In the rows, zero is written as 128.
One turn sends every row of this set to another row. A few are shown first. Where does it send the rows asked after them?
z66: [112 134 143 131 117 139 131 149 132  93 128 106  92 149 127 125 156 110
 116 138 175 167 133 141  89]
z723: [115 118 127 120 106 138 138 119  92 112 116 115 137 131 149 101  80 125
  98 123 123 118 105 124 136]
z185: [142 156 145 102 119 104 116 103 136  97 118 143  99 138 135 116 133 163
 105 156 147 115 131 149 113]
z953: [121 112 137 128 107 136 135 120  95 103 113 112 130 127 147  90  84 140
  90 132 130 121 108 132 129]
z460: [111 120 131 138 131 177  89 160 155 134 131  97 124 107 159 111 157 129
 128 126 155 122 129 132 141]
z638: [109 122 119 156 119 174 137 142 146 102  92 124 130 111 136 123 137 157
 111  96 130 163 141 149 126]
z533: [122 112 132 128 105 132 131 119  87 106 115 108 134 128 142 102  86 127
  91 127 123 121 112 128 135]
z852: [117 122 110 155 115 170 133 139 133 106  97 119 137 109 124 140 135 135
 114  84 121 162 137 144 135]
z354: [112 136 132 126 113 140 130 149 122 101 130 103  98 153 120 145 153  85
 123 122 162 168 131 132 101]
z932: [112 117 129 122 110 139 140 124  98 111 113 119 132 130 156  92  82 140
  97 130 128 120 107 126 130]
z797: [129 153 120 101 123  95 106 105 119 125 142 136 136 154 134 136 127 101
 115 132 109 114 130 136 144]
z873: [118 114 137 141 127 172  80 157 150 129 131  91 122 104 146 114 160 127
 122 127 157 123 133 132 141]
z157: [111 122 124 133 131 177  85 161 151 137 132  96 126 109 153 120 157 117
 132 118 152 122 127 126 148]
z670: [134 137 115 118 120 126  94 141 139 132 131 149 103  94 139 106 118 122
 168 129 173 164 131 154 151]
z778: [125 148 144 109 133  95 110 108 143 112 133 145 124 147 148  96 130 151
  99 162 134 119 135 152 123]
z393: [109 126 110 148 117 175 140 143 143 111  94 128 136 114 135 133 133 144
 117  88 124 163 134 143 133]
z421: [ 96 143 134 118 127 153 145 154 144 107 124 121  96 158 148 120 146 114
 127 133 170 167 124 134  88]
z38: [137 139 113 119 121 123  91 141 134 133 132 145 104  93 136 112 119 117
 168 127 169 164 130 153 152]
z364: [ 95 147 123 113 122 150 141 153 131 111 130 115 103 158 139 137 146  88
 135 119 158 165 122 127 100]
z783: [153 155 136 104 107  96 104  97 113  98 127 127 107 140 113 146 134 125
 109 138 131 114 133 142 128]
z312: [136 170 117  86 117 112 119 104 121 120 127 145 117 149 135 152 124 116
 126 122 119 111 120 130 134]
z728: [120 118 121 160 114 165 130 141 139  98  95 116 130 109 123 131 140 149
 104  96 131 163 143 149 128]
z915: [111 159 123  93 136 108 122 113 141 132 135 157 134 159 162 110 121 130
 118 144 119 113 125 139 133]
z546: [142 140 140 118 122  84  94 103 121 107 138 127 124 145 121 120 135 121
  93 154 125 120 141 151 133]
z814: [139 136 118 122 119 124  91 140 136 127 131 146 101  91 134 106 122 125
 163 133 174 166 135 157 149]
z198: [141 136 116 121 119 120  90 136 134 128 133 142 101  92 129 110 120 118
 164 129 172 165 132 154 155]
z65: [124 171 126  86 127 117 130 109 143 117 120 160 110 150 157 124 121 153
 123 139 136 113 119 137 120]
z33: [119 116 127 139 127 172  81 159 144 132 135  87 126 104 144 122 159 114
 127 119 150 122 131 129 148]

z670 moves to z814
z185 moves to z783
Now find these:
z66 moves to z354
z852 moves to z393
z778 moves to z546
z873 moves to z33
z932 moves to z953

